Some points, each followed by its number:
< -4  48 -45 -18 -13  23   3   9  52   5  45   6   3  27  45  13  48 -47
  30 -20  16  57  17  17> 0
<-19 -35   7   6 -80  17 -80  30  63  54 -18 -20 -30 -12   4  -9   2  20
  -5  28 -31  25  15  40> 1
<-10  -1   4 -14   1  35  12  24 -16  31  17 -21   1   7   1  38  22 -15
 -27   2  42  28  50 -40> 2
<-22  -7 -35   3  31 -17  10 -89 -21 -30  36 -12  33  36   3  24 -56 -35
  15 -22  73  35  45  -8> 3
< 12  50   1  12  -7  -8  20  12  33 -31 -22 -25 -68  -6  27 -13 -19 -25
  39 -13   9  36  -4  29> 4
<-22  47   5 -25 -20  -4  13   9 -17  13 -26 -39   6  -1  17  23 -13 -30
 -19  19   6 -44 -39 -14> 5
< 43  -9  39  14  61   7  -4  67  -7   5   0  18 -23  -9 -47 -39   6  29
 -30  40 -33 -81 -17  -5> 6
<  3  11  23  15  16 -16  48  58 -49   7 -22   4  24 -37 -14  -8 -19  -6
 -16  23  14 -92  28 -53> 7
<   3 -113   40   49  -61    7  -69   69   48   10  -71   38  -13  -73
 -118  -29  -41   80   27   12  -99  -75   53   -4> 8
<-26 -84  -6  19 -29 -24  -6  19   6  -8 -32  35   9  -6 -46 -33 -43  21
  25   0  -6 -57  31 -38> 9
< -2 -13 -11  -1 -46  -5 -10  15  21  25 -18   7 -10   5 -38  -8  26  23
  20  27 -43 -11 -23 -17> 10
<-20  -5 -16   2  43  14  11  54 -11  59  -8  -7   1  21  17 -11  29 -14
  11  73  10 -28 -24 -19> 11
<-17  16 -54   0  -3   0 -26   9   9 -21 -30  -1  -4  17   5   8 -31 -35
   2  -8  33  47  35 -39> 12
< -8  17 -77  47 -32  13  52   8 -15 -32  -8  -3 -55   5  31 -60 -19 -12
  18 -17  25 -37  28  -6> 13
< 31  16 -34   2  11  19  32  -1   5   9  -7   9   0  32  25   7 -39 -24
   4 -10  40 -34   7  24> 14
Which three points above are nearest to each new point, looking only along the 3 directions in which the numbered points spread most? Their numbers follow each, nearest first.
<  9  15 -61  31 -30   4  16 -57 -51 -57 -23  18 -44  17   9  40 -73 -56
  48 -74  11   0  12 -15> 3 12 13
< 16  69  -6 -19 -20 -10  48 -28  -7  17   1  -3  25  15  63  48  -8 -29
 -17  19  39 -37  16 -22> 14 2 5
< 19 127   4 -12 -60  41  43 -14 -63 -65  11 -32  11  18  24  17  10 -76
 -31 -19  57  36  38 -30> 14 2 3
<  23    9    0   26    5    9  -33   62  -26   -9  -65  -43  -11  -10
   -8    2  -38   -6  -29   19  -32 -112   -2  -24> 6 7 11
<-12  53  12 -28 -50  19 -23 -22  30 -26   7 -12  27   7  16  28  32 -50
  12   7  32  33  43 -18> 4 0 12
< 20 -32   4 -15 -42 -14  -7 -51  22 -34  41  -8  17  -1 -45  -5  -1  34
  39 -53 -30  48  11  37> 12 4 13
<-76  25   8 -56  26  -5  33 -34 -47 -12  83   8  83 -18   4 -31  36  15
 -27  20  50  -8  17 -40> 14 5 2
< 42  -1  34  21 -56 -16 -14  -7 -57 -51 -43  18  -3 -27 -60  22  23   6
 -44 -23 -19 -32 -18 -54> 9 10 7
<  6  57  48   1  22  23 -25  41 -26  -3   2 -21  15 -27 -27  -9  16 -34
 -24   1  -8 -69  32 -43> 11 5 7
<-11  25 -37  13  -7  11   2 -18   9 -40  21 -34   5 -15  25  -9 -65  -6
  19 -19  12 -75   6   5> 13 14 12
<-30  -3 -47  13 -31 -40  20 -47  26  15 -14 -14 -34  48  86  24 -11 -29
  29  32  50  64   1 -28> 0 12 4
< 18  48 -26   8 -60  42  -1 -40   2 -21  34 -25 -44   3  36  36  14 -33
  20 -39   7  73  31   0> 0 4 12
<   0  -32   80   20  -30    5  -19   41   -2   20  -24   11   25  -65
  -20    4    0   42    5   -5 -102  -90   32    1> 6 10 9
<-30  22  21  24 -44   1   5 -30 -25 -34 -32  47 -12 -50  -7 -31 -36  -7
  15 -26 -49 -30  -4 -19> 9 13 10
< -5  59  -4 -16  38 -19  37  28 -84 -15 -37 -40  34  49  16   8 -21 -53
 -89  55  46 -15 -29 -48> 5 14 11
< 10  -5  12   1  42 -33   2  48  -4  65  24 -19 -41  30  54   3  16 -19
   7  32  45  13  -2  22> 5 2 11
<-37   3 -30   0 -38  -2 -13   4 -23 -52 -10   3  20  25   7 -15 -13 -45
 -11 -25  27  -7  53 -27> 13 12 14
